Each named turn below is shown by a few rows before and after it. Which turns, in which order, take the first row of each later pair to the second? The first pair is answered.
J:
[ -2.4 -10.1 -11.5  22.2 -11.5  -7.8  -0.9   3.4  24.5  -3.8 -13.3  28.7
  18.6] -> [-17.5 -14.1  -7.8  13.8  -3.9  -7.5  -6.7  -7.8  35.5   5.8 -16.4   9.5
  17.3]
[ 33.6   5.9  12.9  -5.0   3.0  10.0 -10.1 -10.8 -21.1 -18.8  -1.9  -2.3
 -16.8] -> [ 24.9   8.6 -10.8  -4.3  -6.5   2.7  -4.6  21.6 -17.8 -26.7   3.2  19.2
  -0.5]
[ -5.9 -14.6  -8.0  13.9  -4.5   7.2   1.1  -0.8  12.6  -4.3  -8.8   2.3
  16.0] -> [ -6.7 -15.9  -2.4  12.4  -0.9   8.5  -0.9  -9.6  13.9  -1.1 -10.3  -5.9
  12.9]
[ -7.2  -0.3   4.9   2.3  -9.2 -16.4  17.0   7.9  -3.7  21.2  10.0   1.0
   2.8] -> [ -8.4  -1.4   8.3   0.2  -6.9 -15.5  15.1   2.0  -2.1  24.3   8.6  -5.0
   0.5]
K:
[ 52.7   3.6  24.2   0.2   9.5  21.5  -9.9 -25.4 -19.5 -28.0  -7.5  -0.9
 -26.5] -> [ 12.1 -29.0  31.0  36.5   2.2  -6.6  16.5 -45.8  18.5  25.5  -0.3   4.7
   0.0]
[  0.8   6.1 -33.8 -15.5  14.1  10.8 -22.8  20.6  10.8 -22.0 -11.1  12.0
   5.4] -> [  8.2  14.6  17.1 -26.1  15.7  -7.0  -9.7 -11.8 -12.3   9.8  -3.0 -33.7
 -21.0]
[  2.7  -7.6 -14.6   8.0  -7.0  -8.8   0.7   0.3   6.2  -4.8  -0.6  17.6
   4.3] -> [ 17.9   4.5  -2.2  -5.9  -4.1  -5.5  -3.2  -3.1 -11.5 -12.7  -0.6   2.8
 -11.7]
U:
[ 30.2   0.8 -10.7  -9.0  -0.3  12.4  14.1 -14.6  -8.5 -11.2  -4.6   3.6
 -13.3] -> [  7.6 -12.1 -12.5  -7.9   7.6  13.1   9.2 -30.7  15.3   2.7  -9.3  -8.1
  -6.9]
[13.9  2.2 14.1 -5.5 -5.9 17.8  6.0  4.9 -0.3 -8.2  1.4 21.4  3.3] -> [  8.0  -4.5  20.9  -4.1   1.1  20.7   1.1 -13.5   8.0   0.0  -3.2   8.8
   0.2]
[  6.9   9.8   3.2  15.0 -14.8  -2.0  14.7  -6.1 -14.8   5.9  13.0   0.8
  -3.2] -> [ -3.6   2.7   5.9  15.1  -9.5  -0.1  11.0 -19.5  -2.8  14.0   9.3  -8.3
  -3.2]
[ 12.7  -6.5   4.7   9.4 -11.7  -2.2   9.8   6.6  -5.4  -7.7   1.2  21.3
   5.1] -> [ 15.5  -9.7  18.1   9.3  -4.7   3.1   5.5 -16.1  -3.7  -1.6  -2.5   8.7
  -3.8]
R:
[-20.4  -5.6   0.0  13.6 -16.6 -24.8  19.8   9.5   9.4  24.8   3.2  16.3
  16.1] -> [-38.1  -6.8 -13.2  -6.6  -0.6  -9.3  -4.9   2.3  29.0  16.0  -8.8  -4.0
  15.1]
[ -1.1  10.0  18.6  -0.4   1.5 -29.6  11.7 -12.5 -15.8   9.6  22.9  -7.1
   5.7] -> [-14.8   1.7   7.9   5.3   0.7 -31.9  12.5  -9.0  -0.8  14.1  22.5  -0.6
  17.0]
[-13.1 -14.9   3.1  -2.6   6.1   9.7  -7.6 -14.7  10.0  -0.4  -7.2 -10.6
   1.1] -> [  0.4  -7.4  13.7  -6.1   4.7  11.1  -5.7 -17.5  -4.0  -4.5  -5.3 -14.5
  -8.6]
[ -2.1  -9.9 -11.6  17.8   3.2  11.1  -4.0  -8.3  21.3  14.0  -5.9  14.1
   7.1] -> [ -0.5  -4.3  -9.9   3.3  11.3  20.5 -16.4 -13.7  19.8   6.4 -11.4  -0.6
  -1.8]
P:
[-21.6   3.8  -0.8  -2.9 -10.9 -25.0  16.3  22.8  -3.3  19.5  10.1  -8.4
   9.4] -> [-18.6 -12.7  -3.8   1.8  14.2  13.6 -14.9 -23.8  22.0   4.6 -12.6 -16.8
   1.0]
[ 28.5  -9.3  11.7  25.1   3.9  13.4   4.3  -7.8 -25.0  -9.5  -7.7  15.4
   2.1] -> [ 13.7  -8.8  17.4  26.5  -5.5  -9.3  21.2   2.8 -25.4  11.8   2.1  11.4
   9.0]
[-19.6  -4.4   9.0  -1.9   5.8  -6.2   2.3  -5.7  -2.1  17.3  -6.9 -17.4
  -3.5] -> [  0.5   1.2   0.5  -6.2  11.9  15.7 -13.0  -7.0  -9.2 -10.0 -15.2  -9.2
 -11.9]
[  0.7 -13.1  13.2  19.2  -8.6   5.3  -2.4 -19.1  13.7   3.0  -8.4  -3.1
  -2.9] -> [ 20.6   0.7   5.5  12.3 -14.1  10.1  -3.6   2.3  -5.6 -18.4  -6.7  10.0
  -8.1]
Then:
Each pair is two turns apart.
[  2.1 -12.6  11.1  12.2  -2.5   6.6   7.2  26.9 -21.6  -4.1  -0.4   5.8
  -7.1] -> [-20.8 -25.0  13.4  12.4   6.0   7.1   1.1   6.4   2.1  11.9  -6.0  -9.8
  -3.1] -> P R
[ -6.1  10.9  27.9  -5.5 -10.0 -13.2  -1.8   4.2  -6.2  23.1   7.6 -17.4
  -2.0] -> [-15.7  -5.9  -7.9   9.5  -0.8  12.7 -20.8   1.5  26.2   2.0  -6.2  11.6
  15.9] -> K P
[ -2.8 -20.3  -0.8  -4.4   7.7  26.5 -18.2 -14.8   7.9   2.5 -21.3 -21.7
   6.9] -> [ 25.5 -13.7  -7.8  12.0  -5.0  27.6  -7.1   4.3 -13.3 -15.2 -15.6  13.4
   9.0] -> J J
[ -7.6 -18.8   0.1  16.5  -4.2   1.4   6.3 -21.5  12.1   8.1   1.5  -7.0
  -0.6] -> [-19.6 -16.9 -11.1   9.2  -6.7  -4.7   6.7  -4.4  16.9   8.4   4.2  -5.8
   6.6] -> U J
[-10.9  -3.5  16.9  -1.7   7.4 -10.8  15.7  -9.6   5.4  23.0  -0.9  -6.8
   7.6] -> [  1.4  -7.7  12.4   3.0  16.9  10.8   1.6 -26.2  10.5   6.9 -10.9  -0.1
   3.0] -> P K
[-12.6   3.1  12.0  -0.3  -2.1 -12.8   7.3   0.8 -16.1  14.5   2.3 -11.8
   5.9] -> [ -8.8   0.3  15.7   4.6  -0.4 -10.5   6.8  -7.3 -15.8  15.2   1.0 -10.6
   4.0] -> R J
[-13.9  -2.7  -3.3 -11.6  20.6  19.3 -22.0 -19.4  20.7  -4.2 -15.4 -16.3
  -6.8] -> [  8.9  15.3  11.1 -22.1  14.7  14.4 -16.0  -9.9  -9.8 -11.8  -8.6 -21.9
 -21.9] -> P U
[  4.7  -7.3  11.8 -12.8   2.3  11.6  14.1 -19.5  -1.3   0.5  12.8  -2.1
  11.9] -> [  9.0  -7.2   6.6  -6.6  -2.7  10.7  18.3 -11.7  -3.9  -3.9  15.4  10.9
  15.4] -> J K
[37.5  2.6 14.1 11.7 11.2 19.2  5.8  2.0 -9.6 -0.7 -3.4 24.8 -1.6] -> [ 39.1   6.6  18.4   4.0  13.7  20.1   2.0  -1.4 -13.3  -1.4  -4.4  14.3
  -7.4] -> J U
[-26.2 -20.3  -4.3  -1.9  -9.3  18.0 -10.8 -13.6   8.0   6.2  -4.3   3.4
  11.5] -> [  8.5  -2.4   0.9  -5.1 -17.2  20.5  -6.4   3.9 -25.8 -15.7   1.4  16.9
  -0.3] -> J P
[-22.2   2.4 -28.4  -1.8  -8.3 -11.2   3.8  27.7   7.9  -1.2   6.4  17.9
  24.2] -> [-26.5   7.3  10.3 -19.1  -0.6 -21.5   4.5  -2.8  -1.9  24.6   7.6 -30.8
   1.6] -> K P
[ 12.1  -8.4  11.2  19.4 -11.3  -3.4  14.1  -2.0  -4.6   9.4   6.6  23.1
   2.5] -> [ 16.8  -8.8  18.1  11.9   1.1  11.5  -0.9 -24.0  -2.2   3.4  -1.5   7.8
  -9.6] -> K U
[ 11.6  11.7  -7.5   8.4  -5.6  22.7  13.2  28.0 -14.5 -24.1  -2.9  29.1
   7.0] -> [-30.4  -7.0  17.2  14.2  -3.7  -4.7  28.2  -2.4  11.5  31.0   1.4  -7.2
  13.3] -> P J
[ 30.6 -15.8   6.1  23.0   3.9   7.4 -17.8  -4.4 -32.0 -24.2  -6.6   7.0
  -0.5] -> [  6.2 -22.4  27.6  25.6  -3.0 -23.4   3.0 -11.6 -27.0  17.4   3.9 -14.7
   3.8] -> P U
[-31.4  -2.7  -4.5  -8.9  -4.6 -17.9   3.4  18.3  -0.8  10.0  -0.4 -13.9
  15.9] -> [-26.5 -11.6  11.6  -0.6   4.8  -8.5  -0.9 -14.7   4.6  17.2  -5.9 -25.6
   6.8] -> U P
[ -9.3 -11.6 -29.8  -5.1  15.5  26.8 -34.8  -8.3  20.7 -22.7 -13.5   9.2
   6.6] -> [-10.4   9.4 -34.0 -20.2  -5.0  -3.0 -14.1  42.9  -5.2 -19.1   3.9  13.8
  12.0] -> P R
